The table, row by row:
0.40;1.81;0.25;-0.35;-1.52;-1.41;0.07;1.08;2.73;-0.78;-0.46;2.63;0.32;-0.98;-0.74;-0.38;2.04;-0.26;1.01;0.78;1.31;0.81;1.34;2.29;-0.02;1.77;0.69;-0.07;-0.69;1.01;-0.31;1.18;-0.59;0.42;0.78;2.79;0.55;0.89;-1.03;-0.99;-1.84
0.06;0.22;0.08;0.98;0.20;-1.65;0.37;1.01;2.58;0.05;-0.09;0.36;0.41;-0.81;0.95;-0.25;2.01;0.16;0.96;0.01;0.73;0.47;0.47;2.73;0.68;1.74;1.53;-0.57;0.26;-2.21;1.94;0.60;-0.10;0.88;-0.43;1.73;0.70;0.74;-0.61;0.13;-0.04
0.53;0.36;-0.13;-0.16;-0.50;-0.12;0.43;0.33;1.02;-0.57;-1.19;2.32;-0.79;-1.06;-0.19;0.19;0.79;0.70;2.19;0.06;0.14;-2.02;1.94;0.51;-0.19;1.33;0.02;-1.31;1.06;-0.41;0.15;0.63;-0.09;-0.80;-1.83;1.74;-0.10;0.12;-0.05;-0.02;-0.14
-0.26;0.52;-0.33;0.47;-0.72;-1.75;-0.51;0.22;2.01;-0.53;0.20;1.79;0.28;-0.67;-0.27;-0.27;2.28;0.29;1.54;0.19;1.27;1.50;1.22;2.10;-0.11;0.93;0.76;0.20;-0.14;0.27;0.25;0.63;0.44;0.04;1.14;1.81;-0.08;0.24;-0.77;-0.19;-1.50
0.01;1.38;-1.00;0.24;0.35;-0.21;1.41;-0.32;-0.83;-0.08;-0.39;2.32;0.50;-2.77;0.55;-1.62;0.16;0.96;1.45;-0.15;0.75;-2.20;-0.02;-0.11;0.56;-0.61;0.92;-1.58;1.39;-1.82;0.55;-0.01;0.05;0.95;-1.11;0.14;0.90;-1.36;-1.03;0.76;0.14
0.16;0.68;-1.51;-0.64;0.36;-0.71;1.09;1.11;1.15;-0.70;-1.69;2.89;0.23;-2.43;-0.33;-0.67;1.56;1.89;3.45;0.69;0.14;-2.31;3.32;2.33;0.16;0.67;0.70;-2.13;1.68;-0.52;-0.06;-0.17;0.44;0.18;-1.05;2.54;0.49;0.31;0.04;-0.01;-0.56
-0.08;1.65;-1.22;1.02;0.99;0.18;0.50;-0.42;-1.31;-0.35;-1.37;3.03;0.23;-3.15;1.19;-0.96;1.49;1.29;1.61;-0.13;1.24;-2.28;-1.07;1.08;0.65;-0.70;1.25;-1.55;1.98;-2.72;1.76;-0.18;0.50;2.12;-1.13;-0.12;1.97;-0.67;-1.15;-0.05;0.35
1.74;0.42;-0.15;-0.49;-1.47;0.48;0.11;-0.52;0.06;1.16;0.64;1.71;1.88;-1.71;-0.90;-0.43;-0.42;0.12;-0.49;2.02;1.48;1.44;-1.96;-0.07;-1.33;0.74;-1.09;0.25;0.11;1.13;0.24;1.44;-1.21;-0.27;0.85;-1.05;-0.02;0.18;-0.21;0.98;-1.39
0.91;0.84;-0.04;-0.06;-1.95;-0.83;-0.41;0.74;1.31;0.49;0.08;1.77;1.63;-0.33;-0.90;0.39;1.40;0.05;0.96;0.65;1.87;1.66;0.44;1.54;0.44;0.69;0.33;0.04;-0.05;0.89;-0.54;1.27;0.30;-0.40;0.60;1.08;0.14;0.03;-0.74;-0.26;-2.26
0.01;1.81;-0.81;0.68;-1.35;-0.26;1.06;0.35;-0.51;0.23;-0.94;2.93;0.68;-1.28;-0.04;0.24;-0.55;1.50;2.31;1.00;0.62;-1.27;0.99;-0.17;-0.25;0.52;0.26;-0.60;1.43;1.13;0.17;0.21;0.72;-0.03;-0.26;0.20;0.54;-0.32;-0.16;-0.55;-1.00
0.51;0.55;0.67;0.88;1.67;0.40;0.57;0.21;0.10;0.93;1.42;0.30;-0.49;-2.74;1.34;-0.72;1.29;-0.56;0.09;1.29;0.55;-0.39;-2.70;1.25;-0.11;-0.04;0.71;0.16;-0.46;-2.20;1.13;0.79;-0.47;1.65;0.29;-0.65;1.86;-0.66;-1.48;1.07;-0.31
-0.46;0.69;-0.71;0.92;1.35;0.07;0.98;-0.08;-0.10;-0.68;-0.52;2.30;-0.27;-2.09;1.77;-0.85;0.37;1.00;1.27;-0.27;1.92;-2.14;-0.76;0.93;0.80;0.20;1.38;-0.53;1.07;-2.20;1.62;0.22;0.41;1.01;-0.28;0.26;1.27;-0.69;-1.32;0.01;0.15
0.57;1.32;0.04;0.51;0.41;-0.02;-0.18;-0.08;0.10;1.15;1.61;1.27;0.59;-3.90;1.33;-0.28;0.42;-0.04;-1.07;1.50;0.47;-0.10;-2.99;0.98;-0.51;0.26;-0.07;0.42;0.13;-1.80;1.28;1.37;-1.76;1.29;-0.06;-0.04;1.09;-0.59;-0.55;1.77;-0.25
1.51;-0.51;-0.27;-0.88;0.38;-1.12;0.82;0.10;1.62;0.42;1.58;0.71;0.07;-2.66;0.38;0.22;1.22;0.13;-0.77;0.86;0.18;0.12;0.45;1.05;-0.69;1.52;-0.71;-0.15;-0.35;-0.10;0.01;1.75;-1.15;0.14;0.46;0.81;-0.26;0.31;-0.32;1.80;-0.10
2.42;1.02;0.15;0.14;-2.14;0.38;1.28;-0.23;0.07;1.55;1.81;1.20;1.17;-3.51;-0.87;-0.14;-0.73;-0.04;-0.99;2.49;1.62;1.34;-2.85;0.16;-2.51;0.69;-0.91;-0.01;0.49;1.06;0.32;2.44;-2.16;0.96;0.71;-0.58;0.92;0.37;-0.08;2.38;-1.17
0.46;0.23;-1.09;-0.02;0.22;-0.28;1.00;0.07;-1.36;0.94;0.38;1.89;0.33;-3.64;0.42;0.05;-0.32;0.19;0.19;0.78;-1.13;-0.93;-0.43;0.25;-1.91;0.08;-0.90;-0.94;1.03;-0.18;-0.35;0.48;-0.41;0.13;-1.02;-0.07;-0.14;-0.49;0.07;2.04;0.29
0.65;2.24;-0.03;-0.19;-0.92;-0.98;-0.20;1.16;1.69;-0.95;0.01;1.53;0.61;-0.26;-0.36;-0.40;0.95;-0.59;0.94;0.45;1.18;0.94;0.61;1.14;0.42;1.71;0.83;0.24;0.13;0.23;0.79;0.67;-0.28;-0.38;1.06;1.38;-0.55;0.62;0.10;-0.19;-1.02
0.06;1.64;0.75;0.75;1.00;-1.07;-0.70;0.61;1.14;-1.11;0.32;1.26;0.37;-1.77;1.41;-0.22;2.29;-0.23;1.04;0.52;1.77;0.30;-0.08;1.65;0.56;0.60;0.92;-0.69;0.23;-2.00;0.91;0.62;-0.05;1.78;0.02;0.94;1.56;-0.24;-1.18;-0.24;-0.66
1.11;2.42;-0.54;0.72;-0.47;-0.21;0.23;-0.48;-0.79;-1.08;0.59;2.07;1.66;-1.57;-0.06;-0.36;-0.10;0.02;0.42;0.91;3.99;2.01;-2.69;0.70;0.84;0.27;0.50;0.31;0.32;0.25;1.68;1.13;0.31;1.04;1.93;-1.34;1.18;-1.31;-1.38;-0.91;-1.81
0.15;0.86;-0.01;0.02;-0.72;-0.91;-0.23;0.92;2.14;-0.84;-0.03;1.27;0.57;-0.98;-0.40;-0.41;1.99;0.10;1.23;0.47;0.81;1.28;1.46;1.83;1.04;1.63;-0.52;0.40;0.24;0.65;0.09;1.16;0.28;0.13;0.74;1.42;-0.48;0.40;-0.43;-0.48;-1.38
0.87;2.09;-0.53;-0.03;-2.19;-0.16;1.14;0.64;-1.05;-0.20;-1.14;3.68;2.01;-1.22;-1.23;-0.60;-0.88;1.30;1.70;1.00;2.92;0.10;-0.94;0.38;0.14;0.41;-0.69;-1.06;0.77;1.75;-0.10;0.70;0.18;-0.25;0.54;-1.79;0.24;-0.30;-1.26;0.01;-1.77
0.63;0.70;-1.28;0.53;-0.13;-2.05;0.89;1.14;1.94;-0.30;-0.54;2.19;-0.50;-0.77;0.36;0.10;2.14;0.87;2.50;-0.08;-0.25;-2.15;2.37;2.56;0.31;1.75;0.37;-0.93;1.10;-0.34;-0.25;-0.18;-0.05;-0.63;-1.17;2.58;0.01;0.12;0.23;0.03;-0.52
-0.50;1.42;-0.32;1.21;0.42;-1.51;0.41;1.58;1.46;-0.94;0.15;2.03;-0.55;-2.47;1.74;-0.46;1.98;-0.79;0.98;-0.20;1.44;0.04;-0.12;2.54;1.26;1.01;1.95;-0.39;-0.03;-2.47;1.63;0.13;-0.48;2.03;0.41;1.47;1.82;0.23;-0.82;-0.01;0.12
0.49;1.34;-0.57;-0.72;-1.59;-1.28;-0.34;0.88;2.00;-0.84;0.14;2.26;0.45;0.02;-0.87;-0.09;1.24;0.50;1.13;0.74;1.76;1.30;0.49;2.03;0.23;1.44;-0.20;0.02;0.13;1.32;-0.56;0.28;-0.66;0.21;0.73;0.85;0.05;0.80;-0.91;-1.10;-1.32
1.70;0.10;0.55;0.49;1.26;0.00;1.03;0.03;0.65;1.15;1.67;0.63;0.05;-4.72;1.79;-1.11;0.72;-1.15;-1.54;1.57;-0.02;-0.04;-3.13;0.43;-1.23;0.30;0.37;-0.06;0.01;-1.13;1.37;1.28;-2.01;1.57;-0.54;-0.17;0.97;-0.61;-0.87;2.14;0.47
1.31;0.76;-0.23;0.05;-1.51;-1.37;0.40;2.13;1.77;-0.90;-0.09;1.62;1.02;-0.11;-0.79;-0.41;1.56;-0.18;1.27;1.05;0.89;1.69;1.10;2.28;-0.40;2.06;0.20;-0.68;0.00;0.88;-0.11;0.64;-0.27;-0.11;1.80;2.32;0.12;0.96;-0.98;-0.82;-1.64
0.64;1.53;0.14;0.56;-0.31;-0.60;0.13;0.06;-0.25;-0.43;0.16;1.64;1.49;-1.47;1.21;-0.78;0.49;-0.13;-0.04;0.81;2.91;1.32;-3.11;1.00;1.43;-0.43;1.03;-0.40;-0.06;-1.54;2.13;1.28;0.29;1.64;0.57;-0.48;1.83;-0.74;-1.36;-0.48;-1.16
1.26;-0.92;0.18;-0.28;0.34;-0.75;0.53;0.50;1.60;0.83;0.76;1.03;-0.45;-1.84;0.52;-0.54;1.31;-0.01;-0.47;1.20;-0.39;-0.86;0.78;1.67;-1.25;1.19;-0.03;-0.18;-0.34;-0.75;0.26;1.50;-1.04;0.35;-1.32;1.65;0.10;0.51;0.50;1.46;-0.31
1.00;1.72;-0.99;-0.17;-2.02;-0.14;1.12;0.30;-0.01;0.25;-1.10;2.24;1.03;-1.65;-1.83;-0.17;-0.19;0.69;1.30;1.69;2.22;0.02;-0.98;0.13;-0.26;-0.14;0.04;-0.97;0.61;1.41;0.43;0.33;0.19;-0.60;0.79;-0.86;-0.22;-0.19;-0.47;-0.25;-1.77
0.97;0.13;-0.13;-0.60;-0.06;0.05;0.62;-1.00;-0.29;0.71;0.30;1.45;-0.20;-3.75;0.12;0.92;0.08;0.70;0.89;0.80;-0.61;-1.60;-0.22;-0.59;-2.03;-0.10;-0.57;-0.37;1.15;0.64;-0.11;0.59;-1.26;-0.08;-1.26;-0.37;0.17;-0.25;-0.08;2.79;-0.47
0.37;0.31;0.06;0.27;0.68;-1.54;0.33;0.31;2.51;-1.32;-0.42;0.69;-0.46;-1.34;1.50;-0.78;3.13;0.17;1.08;-0.54;0.36;0.07;1.75;2.12;1.18;1.90;1.23;-0.19;0.89;-1.66;1.80;0.15;-0.40;1.85;0.29;2.06;0.73;0.76;-0.69;0.56;-0.61
-0.26;0.95;0.36;0.67;1.27;-1.22;0.36;0.39;2.03;-1.34;0.65;0.95;0.09;-1.90;1.32;-0.31;2.07;-0.29;0.19;-0.09;1.49;-0.32;-0.15;1.74;0.96;0.41;1.34;0.33;-0.63;-1.51;1.39;0.60;-0.26;0.64;-0.30;1.05;0.72;-0.21;-0.93;-0.07;0.83
0.20;0.81;0.58;0.85;0.74;-1.74;0.36;1.15;1.92;-1.16;0.67;1.60;-0.29;-2.36;1.13;-0.51;3.21;0.06;1.50;-0.62;0.88;0.23;0.67;3.02;0.75;2.62;1.39;0.33;-0.31;-2.37;1.18;0.43;0.77;1.15;0.64;1.91;1.80;0.19;-2.03;0.37;-0.20
-0.50;0.88;-1.04;1.27;0.77;-0.59;0.39;-0.04;-0.12;-0.21;-0.16;1.37;-0.72;-2.13;1.27;-1.06;1.42;0.48;0.79;0.24;1.31;-1.69;-1.34;0.73;0.42;-0.26;1.42;-0.54;0.85;-1.39;0.84;0.18;-0.26;1.46;-0.48;-0.30;1.60;-1.45;-0.92;0.35;-0.78
0.71;0.77;0.15;-0.07;-1.76;-1.54;-0.01;1.55;2.35;-1.19;-0.13;1.74;0.35;-0.99;-0.90;-0.13;2.01;0.58;1.38;0.73;2.22;1.20;0.84;2.08;-0.30;1.34;1.08;0.15;-0.43;0.91;0.17;0.80;0.40;-0.54;0.37;2.25;-0.10;1.04;-0.98;0.02;-1.52
-0.19;0.76;-1.62;-0.67;-0.75;-1.84;0.61;1.80;2.25;-1.74;-1.47;2.53;-1.10;-1.12;0.82;-0.63;2.87;1.23;2.94;-0.04;0.68;-1.94;3.79;2.56;0.26;1.65;0.67;-1.17;1.31;-0.18;-0.32;0.25;0.30;0.33;-0.98;3.63;-0.08;1.28;0.21;0.22;0.20
1.57;-0.14;-1.83;-0.15;-0.16;-0.23;1.23;0.01;-0.86;2.12;1.30;1.63;-0.20;-4.28;0.64;-0.18;0.31;1.24;0.73;1.21;-0.83;-2.05;-0.09;0.16;-2.34;0.27;-0.49;-0.26;1.28;-0.28;0.24;1.33;-1.07;0.32;-1.15;0.09;0.44;-0.68;-0.46;3.48;0.28
0.87;2.14;-0.38;1.05;-0.11;0.18;1.09;-0.23;-0.52;-0.88;0.57;1.99;0.90;-1.10;2.01;-0.60;1.61;0.06;-0.18;1.05;2.39;0.74;-2.51;1.11;1.23;0.28;0.77;0.22;0.54;-1.53;2.21;0.10;0.12;1.61;1.53;-2.03;1.84;-1.83;-1.60;-0.46;-1.05
Each row is a mix of 2 hidden patterns, all the same size, taken from one set. Each row also carries a little noise. Patterns get numbers from 0 up, as they first appear below.
Rows drawn again from the table, each followed by the numbers of its patterns, largest weight first:
0.37;0.31;0.06;0.27;0.68;-1.54;0.33;0.31;2.51;-1.32;-0.42;0.69;-0.46;-1.34;1.50;-0.78;3.13;0.17;1.08;-0.54;0.36;0.07;1.75;2.12;1.18;1.90;1.23;-0.19;0.89;-1.66;1.80;0.15;-0.40;1.85;0.29;2.06;0.73;0.76;-0.69;0.56;-0.61 0 1
0.87;2.09;-0.53;-0.03;-2.19;-0.16;1.14;0.64;-1.05;-0.20;-1.14;3.68;2.01;-1.22;-1.23;-0.60;-0.88;1.30;1.70;1.00;2.92;0.10;-0.94;0.38;0.14;0.41;-0.69;-1.06;0.77;1.75;-0.10;0.70;0.18;-0.25;0.54;-1.79;0.24;-0.30;-1.26;0.01;-1.77 2 3
1.26;-0.92;0.18;-0.28;0.34;-0.75;0.53;0.50;1.60;0.83;0.76;1.03;-0.45;-1.84;0.52;-0.54;1.31;-0.01;-0.47;1.20;-0.39;-0.86;0.78;1.67;-1.25;1.19;-0.03;-0.18;-0.34;-0.75;0.26;1.50;-1.04;0.35;-1.32;1.65;0.10;0.51;0.50;1.46;-0.31 0 4
0.57;1.32;0.04;0.51;0.41;-0.02;-0.18;-0.08;0.10;1.15;1.61;1.27;0.59;-3.90;1.33;-0.28;0.42;-0.04;-1.07;1.50;0.47;-0.10;-2.99;0.98;-0.51;0.26;-0.07;0.42;0.13;-1.80;1.28;1.37;-1.76;1.29;-0.06;-0.04;1.09;-0.59;-0.55;1.77;-0.25 4 1
0.63;0.70;-1.28;0.53;-0.13;-2.05;0.89;1.14;1.94;-0.30;-0.54;2.19;-0.50;-0.77;0.36;0.10;2.14;0.87;2.50;-0.08;-0.25;-2.15;2.37;2.56;0.31;1.75;0.37;-0.93;1.10;-0.34;-0.25;-0.18;-0.05;-0.63;-1.17;2.58;0.01;0.12;0.23;0.03;-0.52 0 3
1.74;0.42;-0.15;-0.49;-1.47;0.48;0.11;-0.52;0.06;1.16;0.64;1.71;1.88;-1.71;-0.90;-0.43;-0.42;0.12;-0.49;2.02;1.48;1.44;-1.96;-0.07;-1.33;0.74;-1.09;0.25;0.11;1.13;0.24;1.44;-1.21;-0.27;0.85;-1.05;-0.02;0.18;-0.21;0.98;-1.39 2 4
0.91;0.84;-0.04;-0.06;-1.95;-0.83;-0.41;0.74;1.31;0.49;0.08;1.77;1.63;-0.33;-0.90;0.39;1.40;0.05;0.96;0.65;1.87;1.66;0.44;1.54;0.44;0.69;0.33;0.04;-0.05;0.89;-0.54;1.27;0.30;-0.40;0.60;1.08;0.14;0.03;-0.74;-0.26;-2.26 2 0
1.00;1.72;-0.99;-0.17;-2.02;-0.14;1.12;0.30;-0.01;0.25;-1.10;2.24;1.03;-1.65;-1.83;-0.17;-0.19;0.69;1.30;1.69;2.22;0.02;-0.98;0.13;-0.26;-0.14;0.04;-0.97;0.61;1.41;0.43;0.33;0.19;-0.60;0.79;-0.86;-0.22;-0.19;-0.47;-0.25;-1.77 2 3
0.06;1.64;0.75;0.75;1.00;-1.07;-0.70;0.61;1.14;-1.11;0.32;1.26;0.37;-1.77;1.41;-0.22;2.29;-0.23;1.04;0.52;1.77;0.30;-0.08;1.65;0.56;0.60;0.92;-0.69;0.23;-2.00;0.91;0.62;-0.05;1.78;0.02;0.94;1.56;-0.24;-1.18;-0.24;-0.66 1 0
-0.50;1.42;-0.32;1.21;0.42;-1.51;0.41;1.58;1.46;-0.94;0.15;2.03;-0.55;-2.47;1.74;-0.46;1.98;-0.79;0.98;-0.20;1.44;0.04;-0.12;2.54;1.26;1.01;1.95;-0.39;-0.03;-2.47;1.63;0.13;-0.48;2.03;0.41;1.47;1.82;0.23;-0.82;-0.01;0.12 1 0
0.64;1.53;0.14;0.56;-0.31;-0.60;0.13;0.06;-0.25;-0.43;0.16;1.64;1.49;-1.47;1.21;-0.78;0.49;-0.13;-0.04;0.81;2.91;1.32;-3.11;1.00;1.43;-0.43;1.03;-0.40;-0.06;-1.54;2.13;1.28;0.29;1.64;0.57;-0.48;1.83;-0.74;-1.36;-0.48;-1.16 1 2
-0.26;0.52;-0.33;0.47;-0.72;-1.75;-0.51;0.22;2.01;-0.53;0.20;1.79;0.28;-0.67;-0.27;-0.27;2.28;0.29;1.54;0.19;1.27;1.50;1.22;2.10;-0.11;0.93;0.76;0.20;-0.14;0.27;0.25;0.63;0.44;0.04;1.14;1.81;-0.08;0.24;-0.77;-0.19;-1.50 0 2
0.01;1.38;-1.00;0.24;0.35;-0.21;1.41;-0.32;-0.83;-0.08;-0.39;2.32;0.50;-2.77;0.55;-1.62;0.16;0.96;1.45;-0.15;0.75;-2.20;-0.02;-0.11;0.56;-0.61;0.92;-1.58;1.39;-1.82;0.55;-0.01;0.05;0.95;-1.11;0.14;0.90;-1.36;-1.03;0.76;0.14 3 1
1.11;2.42;-0.54;0.72;-0.47;-0.21;0.23;-0.48;-0.79;-1.08;0.59;2.07;1.66;-1.57;-0.06;-0.36;-0.10;0.02;0.42;0.91;3.99;2.01;-2.69;0.70;0.84;0.27;0.50;0.31;0.32;0.25;1.68;1.13;0.31;1.04;1.93;-1.34;1.18;-1.31;-1.38;-0.91;-1.81 2 1
0.53;0.36;-0.13;-0.16;-0.50;-0.12;0.43;0.33;1.02;-0.57;-1.19;2.32;-0.79;-1.06;-0.19;0.19;0.79;0.70;2.19;0.06;0.14;-2.02;1.94;0.51;-0.19;1.33;0.02;-1.31;1.06;-0.41;0.15;0.63;-0.09;-0.80;-1.83;1.74;-0.10;0.12;-0.05;-0.02;-0.14 3 0
1.70;0.10;0.55;0.49;1.26;0.00;1.03;0.03;0.65;1.15;1.67;0.63;0.05;-4.72;1.79;-1.11;0.72;-1.15;-1.54;1.57;-0.02;-0.04;-3.13;0.43;-1.23;0.30;0.37;-0.06;0.01;-1.13;1.37;1.28;-2.01;1.57;-0.54;-0.17;0.97;-0.61;-0.87;2.14;0.47 4 1
0.71;0.77;0.15;-0.07;-1.76;-1.54;-0.01;1.55;2.35;-1.19;-0.13;1.74;0.35;-0.99;-0.90;-0.13;2.01;0.58;1.38;0.73;2.22;1.20;0.84;2.08;-0.30;1.34;1.08;0.15;-0.43;0.91;0.17;0.80;0.40;-0.54;0.37;2.25;-0.10;1.04;-0.98;0.02;-1.52 0 2
-0.26;0.95;0.36;0.67;1.27;-1.22;0.36;0.39;2.03;-1.34;0.65;0.95;0.09;-1.90;1.32;-0.31;2.07;-0.29;0.19;-0.09;1.49;-0.32;-0.15;1.74;0.96;0.41;1.34;0.33;-0.63;-1.51;1.39;0.60;-0.26;0.64;-0.30;1.05;0.72;-0.21;-0.93;-0.07;0.83 1 0
-0.50;0.88;-1.04;1.27;0.77;-0.59;0.39;-0.04;-0.12;-0.21;-0.16;1.37;-0.72;-2.13;1.27;-1.06;1.42;0.48;0.79;0.24;1.31;-1.69;-1.34;0.73;0.42;-0.26;1.42;-0.54;0.85;-1.39;0.84;0.18;-0.26;1.46;-0.48;-0.30;1.60;-1.45;-0.92;0.35;-0.78 1 3
0.49;1.34;-0.57;-0.72;-1.59;-1.28;-0.34;0.88;2.00;-0.84;0.14;2.26;0.45;0.02;-0.87;-0.09;1.24;0.50;1.13;0.74;1.76;1.30;0.49;2.03;0.23;1.44;-0.20;0.02;0.13;1.32;-0.56;0.28;-0.66;0.21;0.73;0.85;0.05;0.80;-0.91;-1.10;-1.32 2 0
0.97;0.13;-0.13;-0.60;-0.06;0.05;0.62;-1.00;-0.29;0.71;0.30;1.45;-0.20;-3.75;0.12;0.92;0.08;0.70;0.89;0.80;-0.61;-1.60;-0.22;-0.59;-2.03;-0.10;-0.57;-0.37;1.15;0.64;-0.11;0.59;-1.26;-0.08;-1.26;-0.37;0.17;-0.25;-0.08;2.79;-0.47 4 3
0.20;0.81;0.58;0.85;0.74;-1.74;0.36;1.15;1.92;-1.16;0.67;1.60;-0.29;-2.36;1.13;-0.51;3.21;0.06;1.50;-0.62;0.88;0.23;0.67;3.02;0.75;2.62;1.39;0.33;-0.31;-2.37;1.18;0.43;0.77;1.15;0.64;1.91;1.80;0.19;-2.03;0.37;-0.20 0 1
1.57;-0.14;-1.83;-0.15;-0.16;-0.23;1.23;0.01;-0.86;2.12;1.30;1.63;-0.20;-4.28;0.64;-0.18;0.31;1.24;0.73;1.21;-0.83;-2.05;-0.09;0.16;-2.34;0.27;-0.49;-0.26;1.28;-0.28;0.24;1.33;-1.07;0.32;-1.15;0.09;0.44;-0.68;-0.46;3.48;0.28 4 3
0.65;2.24;-0.03;-0.19;-0.92;-0.98;-0.20;1.16;1.69;-0.95;0.01;1.53;0.61;-0.26;-0.36;-0.40;0.95;-0.59;0.94;0.45;1.18;0.94;0.61;1.14;0.42;1.71;0.83;0.24;0.13;0.23;0.79;0.67;-0.28;-0.38;1.06;1.38;-0.55;0.62;0.10;-0.19;-1.02 0 2
0.15;0.86;-0.01;0.02;-0.72;-0.91;-0.23;0.92;2.14;-0.84;-0.03;1.27;0.57;-0.98;-0.40;-0.41;1.99;0.10;1.23;0.47;0.81;1.28;1.46;1.83;1.04;1.63;-0.52;0.40;0.24;0.65;0.09;1.16;0.28;0.13;0.74;1.42;-0.48;0.40;-0.43;-0.48;-1.38 0 2
1.51;-0.51;-0.27;-0.88;0.38;-1.12;0.82;0.10;1.62;0.42;1.58;0.71;0.07;-2.66;0.38;0.22;1.22;0.13;-0.77;0.86;0.18;0.12;0.45;1.05;-0.69;1.52;-0.71;-0.15;-0.35;-0.10;0.01;1.75;-1.15;0.14;0.46;0.81;-0.26;0.31;-0.32;1.80;-0.10 4 0
-0.08;1.65;-1.22;1.02;0.99;0.18;0.50;-0.42;-1.31;-0.35;-1.37;3.03;0.23;-3.15;1.19;-0.96;1.49;1.29;1.61;-0.13;1.24;-2.28;-1.07;1.08;0.65;-0.70;1.25;-1.55;1.98;-2.72;1.76;-0.18;0.50;2.12;-1.13;-0.12;1.97;-0.67;-1.15;-0.05;0.35 1 3
1.31;0.76;-0.23;0.05;-1.51;-1.37;0.40;2.13;1.77;-0.90;-0.09;1.62;1.02;-0.11;-0.79;-0.41;1.56;-0.18;1.27;1.05;0.89;1.69;1.10;2.28;-0.40;2.06;0.20;-0.68;0.00;0.88;-0.11;0.64;-0.27;-0.11;1.80;2.32;0.12;0.96;-0.98;-0.82;-1.64 0 2
0.51;0.55;0.67;0.88;1.67;0.40;0.57;0.21;0.10;0.93;1.42;0.30;-0.49;-2.74;1.34;-0.72;1.29;-0.56;0.09;1.29;0.55;-0.39;-2.70;1.25;-0.11;-0.04;0.71;0.16;-0.46;-2.20;1.13;0.79;-0.47;1.65;0.29;-0.65;1.86;-0.66;-1.48;1.07;-0.31 1 4
-0.19;0.76;-1.62;-0.67;-0.75;-1.84;0.61;1.80;2.25;-1.74;-1.47;2.53;-1.10;-1.12;0.82;-0.63;2.87;1.23;2.94;-0.04;0.68;-1.94;3.79;2.56;0.26;1.65;0.67;-1.17;1.31;-0.18;-0.32;0.25;0.30;0.33;-0.98;3.63;-0.08;1.28;0.21;0.22;0.20 0 3
2.42;1.02;0.15;0.14;-2.14;0.38;1.28;-0.23;0.07;1.55;1.81;1.20;1.17;-3.51;-0.87;-0.14;-0.73;-0.04;-0.99;2.49;1.62;1.34;-2.85;0.16;-2.51;0.69;-0.91;-0.01;0.49;1.06;0.32;2.44;-2.16;0.96;0.71;-0.58;0.92;0.37;-0.08;2.38;-1.17 4 2
-0.46;0.69;-0.71;0.92;1.35;0.07;0.98;-0.08;-0.10;-0.68;-0.52;2.30;-0.27;-2.09;1.77;-0.85;0.37;1.00;1.27;-0.27;1.92;-2.14;-0.76;0.93;0.80;0.20;1.38;-0.53;1.07;-2.20;1.62;0.22;0.41;1.01;-0.28;0.26;1.27;-0.69;-1.32;0.01;0.15 1 3
0.01;1.81;-0.81;0.68;-1.35;-0.26;1.06;0.35;-0.51;0.23;-0.94;2.93;0.68;-1.28;-0.04;0.24;-0.55;1.50;2.31;1.00;0.62;-1.27;0.99;-0.17;-0.25;0.52;0.26;-0.60;1.43;1.13;0.17;0.21;0.72;-0.03;-0.26;0.20;0.54;-0.32;-0.16;-0.55;-1.00 3 2
0.46;0.23;-1.09;-0.02;0.22;-0.28;1.00;0.07;-1.36;0.94;0.38;1.89;0.33;-3.64;0.42;0.05;-0.32;0.19;0.19;0.78;-1.13;-0.93;-0.43;0.25;-1.91;0.08;-0.90;-0.94;1.03;-0.18;-0.35;0.48;-0.41;0.13;-1.02;-0.07;-0.14;-0.49;0.07;2.04;0.29 4 3
0.87;2.14;-0.38;1.05;-0.11;0.18;1.09;-0.23;-0.52;-0.88;0.57;1.99;0.90;-1.10;2.01;-0.60;1.61;0.06;-0.18;1.05;2.39;0.74;-2.51;1.11;1.23;0.28;0.77;0.22;0.54;-1.53;2.21;0.10;0.12;1.61;1.53;-2.03;1.84;-1.83;-1.60;-0.46;-1.05 1 2
0.06;0.22;0.08;0.98;0.20;-1.65;0.37;1.01;2.58;0.05;-0.09;0.36;0.41;-0.81;0.95;-0.25;2.01;0.16;0.96;0.01;0.73;0.47;0.47;2.73;0.68;1.74;1.53;-0.57;0.26;-2.21;1.94;0.60;-0.10;0.88;-0.43;1.73;0.70;0.74;-0.61;0.13;-0.04 0 1
0.40;1.81;0.25;-0.35;-1.52;-1.41;0.07;1.08;2.73;-0.78;-0.46;2.63;0.32;-0.98;-0.74;-0.38;2.04;-0.26;1.01;0.78;1.31;0.81;1.34;2.29;-0.02;1.77;0.69;-0.07;-0.69;1.01;-0.31;1.18;-0.59;0.42;0.78;2.79;0.55;0.89;-1.03;-0.99;-1.84 0 2
0.16;0.68;-1.51;-0.64;0.36;-0.71;1.09;1.11;1.15;-0.70;-1.69;2.89;0.23;-2.43;-0.33;-0.67;1.56;1.89;3.45;0.69;0.14;-2.31;3.32;2.33;0.16;0.67;0.70;-2.13;1.68;-0.52;-0.06;-0.17;0.44;0.18;-1.05;2.54;0.49;0.31;0.04;-0.01;-0.56 3 0
